Each named move below is a turn or a mirror, shown by a few rows before and after it. Which moves, in which order, take the first row of each later pair to the second? The first pair is answered.
move q_772:
[  1 -11  -4  -5   3   3 -11  14 -11   1  -4   5  11  -1   2  -3] -> [ -1   3   0  12  -7  -8   4 -10  -8   2  -9  -8   5  10  10  -4]
[  6  -2 -22   0   1  11   1  -6  21  -4  13   9 -12   0   2  -3] -> [  5  -1 -21   3   0   9   4 -10  21  -3  13   7 -14   2   3  -3]
[  7 -10   3  -3  -4   3   1  -5  -7  12   5  -2  -3   6  -6   3] -> [  7 -10   3  -3  -4   2   2  -5  -8  12   5  -2  -2   7  -6   3]
[ -2  -2   2 -15  -6  -1  14   0  -4  12  10  -9  -1  -5 -19   3] -> [ -3  -1   2 -12  -7  -2  16  -3  -4  13   8 -10  -1  -3 -19   3]
move q_608:
[ 16  -6   2  -3   4   6  -8  -7   2   0  15  11 -13  10   0   0] -> [ 11   1   2   9   1   4  -7 -14   5  -5   7  10 -14  12   8  -1]
[-11   6   0   5  -4  -3   0  -6   1   2  -3   0   4 -10  -3   1] -> [-10   3  -1  -2  -3  -1   0  -2  -1   4   1  -1   5 -12  -7   1]
[ 12   0   0   5  -5   5   8 -12  -4   4   4  -4   0   8  -3   7] -> [  6   4   0  12  -8   4   8 -13  -1   0  -3  -4   1   6   1   6]
move q_761:
[14 -2  5  9  5 -3  3 -6  4  0  4 -2 -5 10 -2 -1] -> [15 -8  3  4 10  3 -4  4  3 -2  5  5 -3  7 -3 -2]
[  1   4   2   2  -9  -4  15 -13   0  10   5 -12  -3   6  -2   5] -> [  1  -3  -3  13   2   4  -9   2   5 -11  -2  11   1   7  15   4]
[10 -6  7 -3  2  2  4 -4 -4  0  0  3  3  9 -4 -2] -> [10 -5  7  1  2  2  3 -6 -3 -2 -2  3  3 11  0 -3]
[  7 -15  -3   6  11  -4  -6  -2   2  -4   9  -1  -6  11  12   3] -> [  8 -17  -4  -7   9  -4   0  -1  -2   5  15  -7  -5   6   0   4]
move q_819:
[ -2  -5  -2 -13  -1  -3  -6   6   1   3   5   6   3   1  -1   4] -> [ 1 -1  1 -9 -5 -7  2 -4  1  7  8 -1  0  8  0  4]
[ 0 -7 -3  0 -2 -7 -2  5 -1  4  0  1  1  6  5 -2] -> [-1 -6 -3 -4 -4 -7  0  6 -2  7 -1 -1  2  3  2 -2]
[-16   1   1  -9   0   0  -2  10   4  11   1   9   8  -6  -7  -2] -> [ -5   6   6   6  -2  -7   6 -13   6  13   7   4  -1  15   4   0]
Then:
(two moves a pair)
[  6  -7  -1   3  -4  11  10 -16   2  13  17  -9   6  14  -7  -2] -> [ -3  -6  -3  -6  -6  12  12  -7   1  17  13 -12  11   1 -16  -3] : q_819 then q_819
[  0   7   3  -1  -4  -3   8 -11   6  10  -2  -4  -8   1  -5   1] -> [  8  -4   0 -11   4   3   0  -1   3   9   8   3  -8   2  -8   1] : q_772 then q_608
[  7 -16   0 -13  16   5 -12  14  -2   1  14   4  -2   3  -5  -2] -> [  3   4   6  18   5  -7   0 -13   7  -6   0  -5  -9  18  15  -3] : q_819 then q_761
[ 2 -4  1  8  7 -7 -7  3 -2  5 14 10  0 15  7 -1] -> [ -2  -3   0  10   7  -6 -11   8  -1   0   9  13   2  11   8  -2] : q_608 then q_772
[  2  -4   2 -14  -1   3   4  -1  -5  12   9  -7  -1  -3 -14  -1] -> [  2   4   4  -2  -5  -1  11 -13  -2  10   5 -12  -4   5  -7  -1] : q_772 then q_608
[ -3   6  12   0  -3   3   1 -21 -13   3   3  -4  -7   8   2   0] -> [-10   7  10  -9  -6   4   2 -15 -14   6   0  -7  -3  -2  -7  -1] : q_819 then q_819
[ -3   5  -4   1   0  -2   3   2   2   1 -12  -2   6 -11  -4   0] -> [  0   1  -5   4   4   0  -3   6   3  -3 -12   4   6 -10   0  -1] : q_819 then q_819
[ -6   9   1   5 -13  -8  17 -16  -1   4 -10 -15  -2   4  -2   1] -> [ 10 -16  -3 -19   5   6  -3  11 -10   6  12   3   1   3 -12   3] : q_772 then q_608
[ -3  -2 -12   9  11   0 -25  10  13 -10 -13  10   1  13  19   0] -> [  4   5  -6  17   5  -9 -10 -11  13  -3  -9  -1  -5  26  21   2] : q_819 then q_819
[ -3   0   1 -27  -8   1   6  12  -3   9  16   1  -2 -17 -23   9] -> [ -5  -6  -3 -15   2   8 -14  25   1 -11   8  21   0 -18  -8   7] : q_761 then q_772
[11 -2 11  4  6  3 -4 -8 -4 -2  2  3 -1 17  3  9] -> [10 -4 11 -7  6  4  0 -7 -7  6  7 -2  0 14 -6  9] : q_772 then q_761
[ -8  -2  -2   8   0  -2   0  -3   1  -8 -11  -2  -1   0   7   5] -> [-6 -4 -2 -8 -1  0  5  2 -3  3 -4 -8  0 -7 -8  5] : q_772 then q_761
[ 9 -5  0  9 -1  2 -8 -4  0  0  1 -8  2 10 -1 -5] -> [  7  -8  -1  -1   0   4 -10   5  -2   3   3  -8   4   2  -8  -6] : q_819 then q_608
[  0   7   8   6 -11   2 -13  13  10 -15   0   9   6  -9  11   9] -> [  1   3   7 -13 -12   3  -7  19   5  -3   9   3   7 -16  -5  11] : q_772 then q_761
[-13  -2  -2  13   5   9 -15   8  -7 -15 -15  10   3  -8   9   2] -> [-11   3   1 -10  -7   1  12  -5 -15  13  -3 -15   0 -11 -17   5] : q_608 then q_761
[-10  -4   4  -9   6   0   4  -1  -2   3  -2  -6   2 -21 -14  -3] -> [ -2   3   8  14   5  -7   8 -20   3  -4  -4  -6  -6  -1   5  -3] : q_608 then q_761
[ -3  -2   8  14   3   4  10 -12   1   4   7   2  -3  12  15   2] -> [-12  -9   2   3   9  13  -5  12   1  -2   1  13   6  -5   8   0] : q_608 then q_772
[ 9 -3  2 17  4 -3 -3 -5  4 -4  9  6 -1 17 10  1] -> [  8  -1   4  10   0  -6   7 -12   1   5  12  -4  -2  17   2   3] : q_761 then q_772
[ 0  2  8 -3 -5  3  0 -6  4  4  9 -2  3  9  1 -5] -> [ 2  0  8 -4 -2  4 -4 -5  4  2 11  2  3 10  2 -6] : q_772 then q_608
[ 17  -4  -3  -2  13   3   5  -5   7  -7  15  -2 -12  27   5   9] -> [ -8  12  -5  17   3   0   3  -4  15 -20 -15  -2  -6  12  14   4] : q_608 then q_608
[ 11 -15  10  -2  16  -3  -7  12   0  -6  10  19 -10  -3  13  -4] -> [  7  -9  11  11  11  -7  -6   5   4 -12   1  18 -11   1  22  -5] : q_608 then q_608
[  1   4  -3   4  -8 -10  17 -19  -1   2   3 -14  -2  17   8   9] -> [ 14 -16  -7 -12   8   3  -2   4  -7  -1  19   3   2  15   3  10] : q_772 then q_608
[  7  -6  -4   4   3   4 -11   2   2  -5   0   7  -3   3   3  -8] -> [ 7 -2 -1 -5 -4  0  3 -6 -1  7  5 -7 -5  2 -8 -6] : q_761 then q_772
[-2  7 -2 -2 -4 -2  6 -1  2  2 -1 -1  0 -1 -4  3] -> [ 4  5 -1  1  0 -2  3 -3  2  0  3  3 -2  6  2  3] : q_772 then q_819
[ 6 -2 -8 15 -4  3 -7  3  3 -5 -2  8  2  0  1 -4] -> [  5   2  -6   7 -11  -2   6  -6   0   8   2  -6  -1   1 -11  -2] : q_761 then q_772
[  6   8  -1  -4  -1  -4  13  -6  -1  12  -2 -13   0  -2 -10  -8] -> [  6   0  -5   8  10   3  -9   7   5  -9 -10   8   2  -2   8 -10] : q_761 then q_772
[-6  1  1 -6  0  6 16 -8  8  0 -2 -5  2 -3 -3 -8] -> [-8 -2 -1 -3  4 11  5  2  9 -9 -6  5  4 -7  3 -9] : q_761 then q_608
[ -1   1  -2  14  -3   0 -10  -6   0  -9 -16   1  -3   3   9  -7] -> [  0  -5  -2 -14  -5   3  -3   3  -8  10  -3 -10  -1  -7 -15  -5] : q_772 then q_761
[-20   2  -5  -4  -1   5  -9  18   2  -9 -15   4  10 -22   0  -2] -> [-23   7  -4  -6  -9   1   2  10   2  -1 -15  -7   9 -24  -6  -1] : q_772 then q_608
[  0  -5   1  -9   2  -1   6  -3  -2   4   2  -7  -2  -5 -12  -1] -> [  0  -8  -1  -9   6   3  -2   4  -2   0   1   0   0  -8 -10  -1] : q_819 then q_819
[-10  -4 -11   7  -1  13  -9   6   8  -6  -4   9  10  -6  18   1] -> [-19   6 -11   4 -11   7   3  -3   8   2 -10  -4  10 -14  10   1] : q_772 then q_819
[ -2  -8  -4 -12   9   2  -7  18  -4  -2  12   9 -10   8   0  -2] -> [ -7   9   1   0  -5 -10  14  -6  -1   5   4 -10 -15  14   1  -2] : q_761 then q_608
[-17   2  -4  -8  18   6 -18  30  13 -13 -12  12   3 -15   2  -7] -> [-25  19  -1  13   7  -4  -6   9  20 -17 -25   2  -1  -8  13  -7] : q_772 then q_819
[ 21 -15  -1  -3   3   6   3   9  -3  -2   1  12  -1  -2   1  -5] -> [ 21 -15  -1   1   3   6   2   7  -1  -5   0  14  -2   0   5  -6] : q_772 then q_761
[  8  -6  -4   1  10   7 -14  14  -8  -5   8  13   2  -3   6  -3] -> [ 12   0   0  -8   1  -1   8  -3 -12  14  16  -7  -2   1  -9  -1] : q_608 then q_761
[ -2   0 -10  -1  -8   8  -5  23  -3 -15   0  17  -8   0   1   3] -> [ -2   7  -6 -13 -19   1  14  11  -7   4   7  -2 -10  -1 -15   6] : q_761 then q_772
[  5 -20   4 -10 -11  11   3   3  -6  13  10  -3  -7  -5  -6   5] -> [  4 -14   4  18  -9   9  -4  -6   2  -3  -3   6  -9   6  17   4] : q_772 then q_761
[ 6  3  3 10  8  0 -3  2  0  8 -6  9  1  1  4  0] -> [ 7  5  4 10  6 -2  2 -4  0 11 -5  5  0  3  3 -1] : q_819 then q_819
[-1 -2  4 -8  0 -4  2  2 -2  9  9 -3 -1  1 -3  1] -> [-1  2  5 -2 -2 -6  5 -5  0  7  7 -5 -2  4  1  1] : q_772 then q_608
[ 13   2   7   2   1  -8   8 -12   2   9  12   3   2   8   6   8] -> [ 4  7  6 -5 -6 -9 14 -9  1 13  6 -4  4 -4 -4  7] : q_819 then q_761
[ -7   8  -2  10  -6  -2   1  -7   5  -3 -16  -1   1  -3   7  -1] -> [ -2   8   0  12  -6  -3   4 -12   4  -2 -11  -3  -2   5   9  -1] : q_608 then q_819
[  4  -8   4  -2  11  -2 -14   9   4 -15   2   9   1  -7   5  -8] -> [  7  -1   9 -10   1 -11   9 -10   0   4  11 -12  -4  -2  -9  -5] : q_761 then q_608
[ -5  -3  -4  -4   3   9 -10  20   0  -7 -10   7   1 -10  -8  -4] -> [ -5  -3  -4   0   5  10 -13  19   1 -10 -10   9   1  -7  -4  -4] : q_772 then q_761
[-16   4  -2   4  -2   1  -1   8   5  -6 -15   2   6 -15   4  -2] -> [-13   9   1   0  -8  -5  13  -5   3   6  -8 -11   2 -11  -3   1] : q_608 then q_761
[ -6  14   3   0   2  -7   9  -4  -5  -8 -12  -3   1  14  -2  15] -> [-10   8   0 -11   4  -2   0  12  -7 -10 -13   3   6   3  -9  14] : q_608 then q_772
